[  1  15  42 -31  -4] -> 1

[-27  14  45  -9 -13 -44 -38] -> -13

[-27 -44   3 -33 -10] -> -27

[[ -2  14  14  34 -15  15 -29]
 [  3   9  20  38 -20   4 -27]
 [-15   0 -12 -36   4   0  39]] -> 3

[ 32   6 -27  23 -47] -> 6

[-32 -30 -17 -37  13 -15  -1] -> -17

[-31 -34 -33  30 -39  35  36] -> -31
---
[99, 157, 62, 60, 51, 95, 253] out 253
[25, -32, -1, 36, 44, 22] out 22
[516, 654, 860, 500, 486, 236, 177] out 177
[629, 520, 330, 856, 21] out 21
[431, 623, 843, 245, 358] out 358
[-26, -31, -20, -11, -19, -24, 31] out 31
---
[ 38 -40 -17 -27]: 38, -40

[[  9  22   4 -18  -6]
 [ 34 -13 -37  35  37]]: 37, -37

[[-25 -35   7  -6  25   7]
 [ -4  -9   3  -9  -7 -15]]: 25, -35

[[ -2   8  -6  43  -5 -35 -28]
 [  4   3   1   4   1  -5  -3]
 [  6  11   7  -5   0   0  -4]]: 43, -35

[ 36 -21 -25  47  11 -35   7]: 47, -35

[[ -3  12 -19   3   9  -8]
 [ 13 -18 -12   1  -7  -6]
 [  9  15 -35   0  12   1]]: 15, -35

[ 14  -7  44 -37  26]: 44, -37

[ 40 -15  -9 -16]: 40, -16

[ 47  31 -42  -7]: 47, -42
---
((-137.4, -51.2, 101.9, -45.6, 43.6), (-34.2, -160.6, 66.9, 159.6, 125.3), (-107.9, -134.2, 90.3, 83.2, 87.8)) 43.6
(-0.14, 0.18, -0.10, -0.13, 0.05) -0.10
(-135.27, -38.36, 79.98, -31.17, -116.97, 119.90, 153.10) -31.17
((-0.18, -0.14, 0.20, -0.13, 0.24, -0.01, -0.02), (0.22, -0.09, -0.11, 0.20, -0.03, -0.16, 0.22), (0.10, 0.00, -0.09, 0.07, 0.15, -0.03, 0.20)) -0.01
((-4.5, -8.6, -2.4, -6.9, -5.9), (0.4, 14.8, -5.8, -7.1, -7.5), (-5.0, -4.0, -13.2, -10.1, 0.6)) -5.8
(-7.9, -3.5, -14.5, -1.6, 5.9, 12.5, -6.1) -3.5
(-0.02, 0.15, -0.08, -0.10, 0.13) -0.02
---
Q:
[[-22 -25 -37 -30 -23  -7]
 [ -4 -11 -11  -8 -12 -13]]
A: -7

Q:
[[ -4  44  29   7   0]
 [  9 -43   6  -5   7]]
A: 0

Q:
[[-40  30 -41 -19]
 [-39  34 -39 -23]]
A: -19

Q:
[[ 40   8   6   1 -35   0]
 [  1 -10  -2 -18  22  27]]
A: 0

Q:
[[-12 -15  11   9]
 [-43 -43 -35  11]]
A: 9

Q:
[[ -9 -16 -22   9 -43]
 [-21   1  -6  -2 -26]]
A: -43

Q:
[[ 30  33 -44   6  37  -4  40]
 [ 20 -11  21  16  44  29 -15]]
A: 40
---
array([[-14, -35,  -4, -23,  33, -10,  36],
       [ 28,  37,  38,  -9, -35, -39,  -1]]) >> 37

array([ 35,  25, -29,  34, -33]) >> 34

array([[-16,   3,  22,   6],
       [ 34, -40,   2, -10]]) >> 22

array([ 46, -31,  17, -33, -23]) >> 17

array([ 44, -45, -18,  47]) >> 44

array([-16, -15,  38,  11,   9,  17,  -7]) >> 17
---
17,-24,31,-39 yields 17, -39

-31,14,13,39,-41 yields -31, -41

13,17,33,16,19
19,24,29,25,38
22,18,24,17,14
yields 13, 14

11,19,23,-40,-15,-28 yields 11, -28

-12,-2,33,-3,-12,-14
-17,38,6,11,0,-17
13,-2,-2,-7,24,46
yields -12, 46

-12,-5,16,23,46 yields -12, 46

0,-29,3,-22,46,-5 yields 0, -5

14,-18,-25,-14,-20,-8,-37 yields 14, -37

29,9,4,3
-10,2,0,39
yields 29, 39

-16,21,36,39,-27,-37 yields -16, -37
---
Q: [38 21 13 10 29]
A: 38
Q: [-12  36 -45  26]
A: -12
Q: [  6  -7   3 -12  -9 -44]
A: 6
Q: [ 28  11  15 -37  16]
A: 28
Q: [-35   8 -39 -28 -24  15  29]
A: -35
Q: [-13 -34 -21 -14 -46]
A: -13
Q: [ 31  20 -31 -24 -23  41  16]
A: 31
---
Input: [-31  37   0  22   8]
Output: 22

Input:
[[ -1  -1 -23  12 -20  19]
 [ 31  35   3 -23  -5   2]
 [ 24  33 -38  -8 -24  30]]
Output: -20

Input:
[[-15  -8 -19 -10  11 -18 -41]
 [-29 -21 -16   2  15  -1 -32]
 [-30 -17 -17   4  18   0 -20]]
Output: -18

Input: [-7 42 -5 43  7]
Output: 43

Input: [-45  44  26  22]
Output: 26

Input: [ 37  -8  -7 -30 -32  10]
Output: -32

Input: [  0  -3  49 -14  -8  20]
Output: -8
